Small tables with named rows and columns. After each table, cells are looked up by row and column.

Defu =
	Zoke	Bamila	Buz	Nat
Nir	95	209	76	143
Posira	94	250	194	64
Fuvetev	152	105	172	150
Pud	140	105	158	177
Levabo	152	141	160	109
Goz	111	196	98	115
Koronu	189	61	226	152
Lizik	221	150	118	68
Sop	171	163	121	80
Kefo	146	145	128	124
Rif	77	108	184	225
Lok	90	145	167	163
Lut	114	118	181	180

What is the Bamila of Sop in Defu? 163
What is the Nat of Sop in Defu? 80
What is the Bamila of Pud in Defu? 105
What is the Nat of Kefo in Defu? 124
What is the Zoke of Pud in Defu? 140
What is the Bamila of Rif in Defu? 108
What is the Buz of Pud in Defu? 158
What is the Bamila of Lok in Defu? 145
What is the Nat of Goz in Defu? 115
What is the Buz of Kefo in Defu? 128
What is the Buz of Fuvetev in Defu? 172
What is the Buz of Posira in Defu? 194
What is the Buz of Koronu in Defu? 226
What is the Bamila of Kefo in Defu? 145
What is the Bamila of Fuvetev in Defu? 105
What is the Bamila of Levabo in Defu? 141
What is the Nat of Levabo in Defu? 109
What is the Zoke of Posira in Defu? 94
What is the Zoke of Fuvetev in Defu? 152

Table Zol
fields: Keb, Kuvo, Vus, Kaveli, Letudod, Fer, Betir, Ketadoz
Suseb: [-52.952, -13.368, 52.752, -13.338, -26.854, -30.786, -68.669, 2.383]
Refe: [-37.921, -55.096, -37.849, -47.622, -40.515, 53.183, -39.055, -21.481]
Zodefun: [-58.458, 7.873, 26.268, -56.354, 33.355, -28.200, -24.852, -53.118]

Letudod of Refe = -40.515
Betir of Suseb = -68.669
Keb of Suseb = -52.952
Kaveli of Refe = -47.622
Betir of Zodefun = -24.852
Kuvo of Suseb = -13.368
Letudod of Suseb = -26.854
Ketadoz of Zodefun = -53.118
Kuvo of Refe = -55.096
Ketadoz of Refe = -21.481
Betir of Refe = -39.055
Fer of Suseb = -30.786
Vus of Refe = -37.849
Keb of Zodefun = -58.458
Vus of Suseb = 52.752
Row with the largest Keb: Refe

Firif:
	Sebizev	Fop	Las	Zer
Bor	4.052	5.606	5.065	6.995
Sogegef	4.168	1.985	7.017	4.898
Vivep	4.373	5.810	5.763	7.011
Terozem	6.900	4.035	6.131	4.519
Keru	8.472	8.294	7.283	0.793
Dum	7.664	6.585	3.650	4.031
Guf	1.978	1.484	8.092	4.728
Navut	6.005	9.998	3.919	3.636
Sideto	6.652	6.547	4.115	5.674
Dopaf	7.815	8.937	3.448	3.120
Fako	4.172	4.215	4.635	5.127

Guf, Fop => 1.484
Dum, Zer => 4.031
Keru, Sebizev => 8.472
Keru, Fop => 8.294
Dum, Las => 3.650
Bor, Las => 5.065
Vivep, Sebizev => 4.373
Dopaf, Fop => 8.937
Fako, Las => 4.635
Guf, Zer => 4.728
Bor, Fop => 5.606
Keru, Zer => 0.793
Navut, Las => 3.919

Table Supes
,Bim,Fubufa,Tes
Labema,-492,382,413
Dud,668,88,21
Kibapub,604,80,34
Dig,-214,187,219
Kig,-627,474,375
Soz,611,169,29
Raraf,-672,584,449
Detazo,-666,524,458

Labema, Bim -> -492
Kibapub, Fubufa -> 80
Kig, Tes -> 375
Detazo, Bim -> -666
Raraf, Bim -> -672
Raraf, Fubufa -> 584
Dud, Tes -> 21
Raraf, Tes -> 449

Konubil:
|  | Guregu | Zadefu | Gavuko | Finik | Togimid | Midusog | Noza | Tenama |
|---|---|---|---|---|---|---|---|---|
| Kazas | 179 | 195 | 148 | 245 | 143 | 156 | 219 | 152 |
| Nebifo | 160 | 198 | 177 | 221 | 180 | 152 | 179 | 198 |
| Lifin | 159 | 134 | 173 | 167 | 141 | 129 | 205 | 165 |
| Mon | 173 | 129 | 150 | 133 | 135 | 150 | 104 | 132 |
| Pep | 159 | 148 | 131 | 65 | 154 | 152 | 163 | 160 |
| Los | 147 | 208 | 125 | 105 | 146 | 154 | 163 | 168 |
| Noro | 158 | 93 | 131 | 150 | 128 | 141 | 174 | 184 |
| Sinukig | 166 | 106 | 163 | 145 | 149 | 158 | 240 | 196 |
| Dev | 150 | 161 | 98 | 101 | 168 | 127 | 113 | 87 |
| Mitad | 148 | 168 | 153 | 132 | 123 | 154 | 134 | 153 |
| Loset | 165 | 159 | 126 | 217 | 145 | 148 | 120 | 142 |
| Loz | 129 | 219 | 164 | 120 | 138 | 121 | 135 | 133 |
| Kun | 154 | 199 | 158 | 60 | 174 | 157 | 181 | 164 |
| Rorefo | 150 | 179 | 147 | 127 | 150 | 153 | 113 | 181 |

Gavuko of Loset is 126
Midusog of Loz is 121
Togimid of Noro is 128
Noza of Rorefo is 113
Guregu of Sinukig is 166
Togimid of Loz is 138
Finik of Sinukig is 145
Guregu of Pep is 159
Midusog of Noro is 141
Noza of Pep is 163
Finik of Nebifo is 221
Midusog of Mitad is 154
Tenama of Kazas is 152
Togimid of Nebifo is 180
Row with the largest Zadefu: Loz

Nar
         Gov   Ton  Pader
Puneve  5014  4832   5299
Vadila  7041  5781   8978
Muz     8916  4832   6883
Feg     2244  4975   4497
Safo    2972  3838   6227

Muz, Ton: 4832
Puneve, Gov: 5014
Safo, Gov: 2972
Feg, Gov: 2244
Vadila, Gov: 7041
Muz, Gov: 8916
Muz, Pader: 6883

Kole =
,Medel,Davevub,Mudoto,Fid,Dufa,Gaditu
Vum,58.1,19.4,61.2,30.8,74.9,20.1
Gimop,61.3,38.9,46.3,29.9,44.0,10.7
Som,65.8,45.7,58.3,40.7,42.5,42.0
Mil,55.3,20.2,61.7,30.9,58.0,23.9
Ziz,63.1,44.6,46.3,33.9,42.5,20.7
Vovokir,61.6,45.7,62.2,41.8,48.4,34.3
Zeg,57.5,18.3,50.4,28.2,61.7,13.5
Luv,86.5,18.3,79.6,22.8,74.9,2.1
Nasevup,47.2,27.1,46.5,41.5,56.1,44.0
Rafek,86.5,32.6,79.6,22.8,74.4,2.1
Kud,47.2,27.5,49.8,41.8,61.5,44.0

Davevub of Gimop = 38.9
Medel of Gimop = 61.3
Medel of Kud = 47.2
Mudoto of Mil = 61.7
Gaditu of Gimop = 10.7
Dufa of Kud = 61.5
Medel of Ziz = 63.1
Gaditu of Rafek = 2.1
Medel of Mil = 55.3
Mudoto of Luv = 79.6
Dufa of Luv = 74.9

Gura:
|  | Vuli | Lopo | Fumot | Rofusik | Punisis | Medi | Teten | Kiz |
|---|---|---|---|---|---|---|---|---|
| Nosapot | 128 | 215 | 123 | 160 | 133 | 208 | 164 | 223 |
| Duni | 205 | 91 | 136 | 158 | 196 | 124 | 145 | 133 |
| Feb | 120 | 119 | 144 | 120 | 82 | 229 | 137 | 25 |
| Mot | 134 | 132 | 149 | 129 | 164 | 131 | 76 | 145 |
| Mugaf | 114 | 110 | 139 | 127 | 82 | 110 | 93 | 179 |

Nosapot, Lopo => 215
Mot, Teten => 76
Feb, Vuli => 120
Feb, Lopo => 119
Mot, Lopo => 132
Duni, Punisis => 196
Mugaf, Vuli => 114
Duni, Lopo => 91
Duni, Teten => 145
Mugaf, Fumot => 139

Nagifib:
	Pel	Bapoba
Baza	3595	3404
Tir	3546	3989
Komem	3365	4812
Zaf	3768	4686
Zuk	7691	2262
Lub	2248	4862
Lupom	2147	5096
Vedidum	5460	5080
Tun	8775	1567
Kosin	4552	5368
Pano	6320	5565
Kol	3703	4646
Butu	3411	4688
Mapi	4264	4756

Bapoba of Vedidum = 5080
Pel of Baza = 3595
Bapoba of Mapi = 4756
Pel of Tun = 8775
Pel of Komem = 3365
Pel of Pano = 6320
Pel of Lupom = 2147
Bapoba of Zuk = 2262
Pel of Zaf = 3768

Riv
cols = Zar, Dig, Soka
Dofem: [7.8, 3.4, 5.4]
Sagope: [4.9, 3.3, 4.4]
Rarevav: [6.3, 0.8, 5.6]
Videzi: [2.8, 6.2, 5.6]

Dig of Dofem = 3.4
Dig of Sagope = 3.3
Soka of Dofem = 5.4
Zar of Videzi = 2.8
Zar of Sagope = 4.9
Zar of Dofem = 7.8

Zal.tsv
	Dif	Gide	Zoz	Beb	Pusobu	Nidil	Sepob
Risofad	-0.07	0.26	-0.47	-0.43	-0.58	0.01	-0.02
Mot	-0.03	-0.10	-0.10	-0.04	0.06	-0.04	0.05
Lal	-0.08	0.08	-0.10	-0.02	0.02	0.16	-0.01
Paduke	-0.46	0.45	0.22	0.84	0.69	0.58	-0.29
Lakata	-0.23	0.20	0.19	0.49	0.41	0.27	-0.12
Dek	0.53	0.57	0.37	0.06	-0.14	0.53	0.00
Bek	0.25	0.29	0.37	0.47	-0.36	0.32	-0.99
Laber	-0.44	0.23	-0.47	-0.01	-0.19	0.18	-0.31
Zera	-0.08	0.30	-0.39	-0.30	-0.37	0.13	-0.03

Sepob of Zera is -0.03
Zoz of Dek is 0.37
Pusobu of Lakata is 0.41
Sepob of Dek is 0.00
Nidil of Zera is 0.13
Gide of Lal is 0.08
Dif of Paduke is -0.46
Pusobu of Paduke is 0.69
Beb of Lal is -0.02
Zoz of Lal is -0.10
Gide of Lakata is 0.20
Dif of Zera is -0.08
Pusobu of Lal is 0.02

